Each row is where one point has got to under a steady rotation. How many ticks took it there?
The counts run from 0 to 133.
[ 3.27  2.28 -0.12  2.43  0.95  2.02  2.63  1.14  0.55 -1.05  1.75  3.04
  0.01  2.77  0.75  0.83  2.20  0.48 -1.01 -1.74  1.15  1.40  3.79 -0.82
  0.31  1.15 -2.22 -0.23  3.16 -3.43  2.59  0.01  2.33 -0.25  1.04 -1.23
 -1.38] : 23
[ 1.76  3.73  2.50  1.43 -0.52  3.22  2.35  2.23  0.20  0.13 -0.01  3.09
 -0.67  2.85 -1.06  1.54  0.02  1.46 -2.70 -2.12 -0.56  3.59 -0.76 -1.28
  0.48  0.94 -1.75 -1.26  3.13 -0.27  0.81  0.47  2.53 -1.77  1.74 -1.87
  0.52] : 21
[-2.19 -0.54 -1.68  1.40 -1.81 -0.81 -0.54 -1.11 -2.00 -0.08 -0.48 -0.25
  0.41  0.60 -2.07  1.98  1.52  1.28 -0.12  3.73 -0.72 -1.90  3.23 -1.09
  2.76 -1.23 -3.55 -2.47 -0.14  0.91  0.97  3.11  1.13 -2.36  0.10 -1.93
  2.90] : 66
[ 0.83  0.17  2.15  0.74 -1.66  1.80  3.69  2.51 -0.05  1.51 -0.90  6.10
  1.03 -0.98 -1.01 -1.89 -2.30  0.68 -1.03 -1.58 -1.14  2.18 -2.33 -1.01
  0.43  0.37 -0.04  0.35  0.70 -0.21  1.41 -3.44 -0.72  1.16  2.64 -0.36
  0.97] : 29
[ 1.95 -1.07 -1.28  1.57 -1.81 -1.96 -1.49 -1.01  1.25  2.23 -0.60 -2.78
 -1.41  3.85 -2.99  1.06 -1.98 -1.48 -1.56  1.19  0.33  0.86  0.50 -2.55
 -0.21 -2.23  0.04 -1.96  1.46  2.28  1.02  2.06 -0.90  0.57 -1.65  4.81
  0.12] : 52
[ 0.61 -1.58  1.60  1.90 -3.00  2.83  2.64 -2.08 -0.33 -3.24 -1.91  1.67
  1.43  1.87  0.00 -3.18 -0.78  2.39  0.03 -1.79  2.16  1.80 -0.15 -1.02
 -2.74  2.19 -1.21 -0.65 -2.22 -2.28  2.22  2.44 -0.38  2.58  0.69 -2.27
  0.02] : 122
[-0.62  1.02 -0.36 -2.09 -2.88 -2.59 -1.69  4.41 -0.14  1.05 -0.37  0.25
  2.82 -0.40 -0.69  0.73  3.28  1.84 -1.02  1.23  0.33 -2.85  1.69  0.82
  2.08  0.49 -2.85 -2.90  1.98  2.09 -1.01 -2.02  1.46 -1.12  1.83 -2.53
 -1.50] : 82
[ 0.19 -0.21 -1.63  1.10 -3.19 -0.91 -2.05 -1.92  2.91  1.58 -2.96  1.23
  2.16  2.21 -2.90 -0.77 -0.82  1.28  0.94  2.34 -0.77 -1.50 -3.13 -0.26
  0.32 -1.26 -1.95 -1.96 -0.76  2.56  0.86  1.43 -3.75  1.90 -0.98  0.82
  2.45] : 62
[-3.39  1.89  1.40  0.87 -3.78 -0.27  0.07 -0.90 -2.13 -1.55  1.93 -0.57
 -1.16  0.93 -0.78  0.10 -1.28  1.32 -1.48 -0.35 -0.93  1.53 -1.53 -1.21
  1.43  2.60 -0.39 -5.28 -1.27  0.88 -1.77  1.82 -0.32 -0.74 -2.51 -1.89
  1.72] : 2
[ 0.83 -2.64 -1.67  1.80 -2.11 -2.47 -0.53 -1.03  0.74  1.86 -0.48 -2.17
 -1.08  3.06 -3.12  0.82 -0.17 -0.73 -2.54  0.64  2.17  0.57  2.09 -2.42
  0.56 -1.90  0.53 -1.45  0.72  2.45  1.68  1.61 -0.29 -0.49 -1.29  6.17
  0.74] : 51
[ 0.92 -0.02 -1.52 -2.45 -0.53 -1.29 -1.95 -1.06  2.98 -1.19 -1.33  0.80
  2.31  3.74 -1.71  0.16 -0.17  1.64  1.90  1.40 -2.14 -1.53 -1.46 -1.71
 -0.95 -1.92 -4.39 -1.22  3.28  1.31  1.45 -0.58 -1.50  2.47  1.78 -2.59
 -0.78] : 71
[ 2.20 -0.05  1.95  1.81 -2.56 -1.95 -0.35 -0.67  2.28 -1.62 -0.29 -0.64
  1.01  2.84  0.90  2.59  0.64  3.03  0.29 -3.59  3.73  0.17  2.47 -0.17
 -0.40  0.37 -0.26 -3.16 -0.11 -0.89  1.04  3.47  1.31  1.98  2.42  0.96
 -1.95] : 115
[-0.93 -1.46 -2.23  0.95 -2.37 -1.80 -0.22 -2.97  2.19  1.31 -1.96  0.99
  0.64  2.99 -3.18 -0.89 -1.22  1.08  0.43  2.78 -0.53 -1.11 -2.09 -0.52
 -0.23 -1.43 -0.39 -0.55 -0.08  2.58  2.67  0.51 -4.00  2.72 -2.59  1.32
  2.23] : 61
[-1.28  0.83 -0.46 -0.64 -3.99  0.14  0.07 -1.17  0.29 -2.16 -0.20  2.90
  2.67  3.31 -0.11 -2.36  2.86 -1.54 -0.53  3.36 -0.50 -1.01 -1.31 -1.34
  0.40 -0.55 -0.32 -0.78  1.51  0.59 -0.63 -2.32 -2.32 -0.63 -3.85 -3.90
  1.13] : 78
[ 2.89  2.71  1.87  2.29  0.49  3.71  2.30  1.57  0.15 -0.35  0.77  3.38
  0.41  2.90 -0.08  0.97  1.10  1.18 -1.50 -2.01  0.33  2.83  1.97 -1.19
  0.99  0.83 -2.22 -0.75  3.75 -1.57  1.98  0.56  2.80 -1.52  1.69 -1.84
 -0.10] : 22
[-2.45  0.20 -2.81 -0.20 -2.05 -1.95 -0.57 -2.98 -1.11 -2.06  1.05 -0.26
 -0.38  4.04 -2.49  1.12  1.18  0.33 -0.74  2.90 -1.75 -1.78  2.55 -2.78
  1.08 -2.24 -1.90 -2.28  1.97  0.99  1.22  0.83  0.80 -1.14 -1.82 -1.91
  1.80] : 68
[ 1.30 -0.80  3.34  2.38 -0.95  2.10  4.01  2.42  0.78  1.65 -0.93  6.08
  1.48 -0.85 -0.70 -1.79 -0.56  1.00 -1.67 -0.87  1.20  2.08 -0.86 -0.46
  0.64 -0.21 -0.58 -0.09  0.06 -0.24  0.98 -1.99 -0.43 -0.95  2.87  0.14
  1.50] : 30
[ 2.01 -0.67 -0.53 -2.33 -1.70  0.74 -0.45  2.97 -0.84  1.62  0.97  2.37
  2.22 -0.76  2.70 -3.04  2.72 -1.04  2.83  1.48  0.60 -1.76  1.17  2.50
  0.63  3.04 -2.34 -1.78  0.84 -0.50  0.66 -2.71 -0.67  2.76 -0.11 -1.52
 -4.07] : 90
[ 2.19 -5.49  1.63  1.11  1.28 -0.24  3.02  1.48 -1.01  0.88  0.24  0.76
 -0.08  1.56 -0.13 -0.84 -1.03  0.17 -0.88 -1.61  2.67  1.53  3.49 -0.76
  0.03 -1.66 -1.52 -1.08  1.28 -1.27  1.74 -0.90  0.03  0.18  4.48  2.98
 -0.61] : 40
[-0.68  0.91  1.18  0.20 -1.89  0.74 -1.53 -1.87  1.55 -3.21  1.40 -0.74
  0.38  4.14  0.63 -0.06  3.00  3.09 -2.05 -2.23  2.12  1.07 -0.29 -0.22
 -0.78  2.29 -2.06 -4.63  2.07 -1.70  0.30  2.13  1.63  1.10  0.94 -0.71
  0.34] : 5
[ 0.41  0.74  1.66 -3.28 -0.79  0.53  2.12  1.33 -2.53 -0.33  0.99  0.02
 -0.50  6.07  1.01  0.56  0.80 -2.55 -0.16  1.56 -0.21  0.75  0.49 -0.81
  0.56 -0.58 -1.65 -1.01  4.10  2.08 -1.03 -2.47 -0.34 -1.29 -2.79 -2.09
 -1.84] : 86
[ 1.75 -2.26  0.02  2.66 -2.83  0.79 -1.79  0.95 -0.20  2.10 -1.61  0.83
  1.65 -0.50 -1.37 -3.49 -3.30 -3.19  0.26  2.02 -1.45  2.52 -1.72 -2.69
 -0.59 -0.30  0.09 -1.33 -2.32 -0.07  0.38 -0.16 -3.26  1.77 -0.03  2.73
 -0.85] : 45
[-2.09 -1.40 -0.35 -0.54  0.52 -1.66  3.05  1.31 -2.55  0.20 -0.05  0.99
  0.52  1.69 -0.97 -0.80  0.37  1.08  1.99  3.40  0.09 -1.83  2.45  0.48
  2.05 -0.13 -3.83 -0.86 -0.83  1.54  0.77 -1.12 -3.09 -1.92 -1.24 -4.88
  0.95] : 75
[ 0.87 -2.96  0.46  2.86 -3.36  1.69 -1.69  0.49 -1.04  1.98 -2.52  1.64
  1.68 -1.55 -1.70 -3.93 -2.41 -1.72 -1.00  2.43 -0.94  2.77 -1.51 -2.06
 -0.64  0.57 -0.88 -1.81 -2.39  0.35  0.21  0.48 -1.04  1.88  2.22  2.60
  0.43] : 46
[-1.24 -0.14 -1.36  2.24 -2.06 -0.17 -1.27 -0.03 -0.72  1.47 -1.54  0.46
  2.16 -0.63 -2.56  1.48  0.97  2.20  0.39  3.49 -0.82 -1.43  1.88 -0.32
  2.63 -0.89 -4.45 -2.53 -1.01  1.12  0.80  3.70  0.51 -1.61  1.58 -1.69
  3.08] : 65
[ 0.27 -1.72  4.78 -2.74 -1.43  1.23  2.44 -1.46 -0.56  0.12  0.98  3.27
 -2.00  3.75  3.09  0.32 -1.20 -0.72  0.97 -2.41  0.73  1.83 -1.25  0.47
 -0.93  0.03  0.62 -2.31  1.24  0.67  1.36  0.68 -0.87  3.55  0.81  1.62
 -1.83] : 104
[ 1.96 -0.93  2.32  3.67 -1.99  1.43  3.98  2.11  0.24  0.97 -0.31  5.78
  1.90 -0.36 -0.29 -0.56  0.71  0.51 -1.64 -1.27  2.34  1.61  1.43  0.28
  1.94 -0.51 -0.34 -0.07  0.25 -1.38  0.79 -1.72  0.06 -1.73  1.94  1.10
  1.73] : 31
[ 2.01  1.14 -1.55  3.57 -3.06 -2.36 -1.33  2.12  0.07  0.53  1.44  2.03
 -0.26 -0.70 -1.38  0.16 -1.90 -3.18 -1.95 -0.56 -2.06  1.82  1.02 -4.09
  1.27 -1.07  2.41 -1.73  1.34 -1.39 -0.14 -2.35  0.78 -0.38 -0.26  2.23
 -2.21] : 35
[ 2.58 -1.20 -0.70  1.40 -0.52  1.01 -3.04 -0.62  0.04  2.75 -2.06 -2.52
 -0.11  2.64 -1.66  0.67 -3.20 -0.90  0.80  1.91 -2.03  1.76 -0.49 -2.45
 -0.69 -1.02 -3.30 -2.56  0.58  1.95  0.69  3.50 -0.97  1.67  1.60  2.09
 -0.92] : 54
[ 2.74 -4.72  0.38  1.97  1.45 -1.35  3.49  0.80 -0.85  1.03  0.81  0.17
 -0.27  1.82 -0.60 -0.70 -1.07 -1.00 -0.20 -0.31  3.27  1.79  3.99 -1.38
  0.52 -1.56 -0.73 -0.51  0.90 -0.93  2.07 -1.20 -1.88 -0.18  2.21  3.76
 -0.92] : 41
[ 0.50 -0.66 -0.53 -1.89  0.69 -0.96  0.49  1.37  0.28  0.91 -1.23  0.53
  2.46  1.10 -1.44 -0.12  0.26  2.57  2.85  2.23 -0.33 -2.09  1.04  1.41
  0.62 -0.57 -6.08 -1.45  0.89  0.89  1.00 -0.84 -2.57  0.76  2.71 -4.24
 -0.32] : 73
[ 1.15 -0.36 -2.21  4.19 -4.07 -2.47  1.42  0.36  1.81 -0.90 -0.99 -0.33
  2.08 -0.81 -2.39 -0.50 -0.14  3.70 -0.92 -2.18  3.92 -1.62  1.52  0.04
 -0.57  2.60  0.08 -0.94 -1.94 -0.43  2.62  0.07 -1.56  1.19 -2.21 -0.42
 -0.31] : 125
[ 2.63  0.75  0.11  2.19 -1.34 -3.36 -0.67 -0.03  1.52 -0.68 -0.20 -1.85
 -0.32  1.86  0.10  3.38 -0.12  2.46  0.58 -4.00  2.78  0.10  3.22 -0.42
 -0.58  1.10 -0.48 -3.41 -0.70 -0.67  1.79  3.40 -0.06  1.70  1.38  0.66
 -3.45] : 116
[-1.68 -4.69 -2.22  0.14 -0.03 -0.08  1.75 -3.39 -2.56 -0.23  0.00 -0.51
 -1.33  1.22 -1.93 -2.20 -0.40  1.15  1.40  2.72  0.76 -0.45  3.71 -0.38
 -0.38 -0.34 -2.99 -0.62 -0.51  0.00  4.57  2.46 -0.71  1.35 -0.15  0.82
  1.53] : 58
[-1.39 -3.98 -2.99  0.02 -0.69 -1.42  1.48 -4.04 -1.33  0.13 -0.39  0.57
 -1.19  1.87 -2.26 -2.24 -0.18  1.13  0.62  2.82  0.73 -0.89  2.31  0.29
 -0.03 -0.85 -1.50 -0.38 -0.76  0.90  4.49  1.25 -1.99  1.94 -1.57  1.12
  2.34] : 59
[ 0.01 -0.28 -1.12  2.10 -2.16  0.21 -2.62 -0.25  1.22  2.35 -2.83  0.96
  2.46 -0.33 -2.57  1.14  0.10  2.64  1.01  3.03 -0.95 -1.48 -0.83  0.21
  2.37 -0.65 -4.63 -2.24 -1.24  2.30  0.83  3.43 -0.73 -0.68  1.42 -1.12
  2.75] : 64
[ 0.56  2.58 -1.56  2.45 -2.43  0.88  1.20  0.22  1.42 -1.92  0.07  3.03
  1.64  0.35 -0.75 -2.44  4.10  3.27 -0.97 -0.65  2.58 -0.06  1.12  1.60
  0.39  3.80  0.10 -0.65 -0.04 -2.70  3.12 -0.69 -0.45  1.03 -1.67 -1.02
 -0.10] : 15
[ 2.28  0.01 -0.26 -2.14 -1.67  1.86 -0.90  1.99 -0.44  0.68  0.67  1.85
  2.25  2.05  3.15 -2.97  2.52 -1.95  2.12  1.58  0.06 -1.01  0.89  1.65
 -0.74  1.44 -2.54 -1.61  2.16 -1.14  0.22 -2.51 -1.27  2.31 -0.16 -1.41
 -4.04] : 89
[-0.18  0.46  1.10 -3.29 -0.76 -1.00  2.46  2.91 -3.67  0.32  2.19 -0.42
 -1.27  4.42  0.39  1.89  0.99 -1.59 -1.32  1.27 -0.27 -0.41  1.44 -1.14
  1.54 -0.51 -2.10 -1.12  3.57  3.05 -1.08 -2.04  0.36 -2.61 -2.30 -2.56
 -1.20] : 85
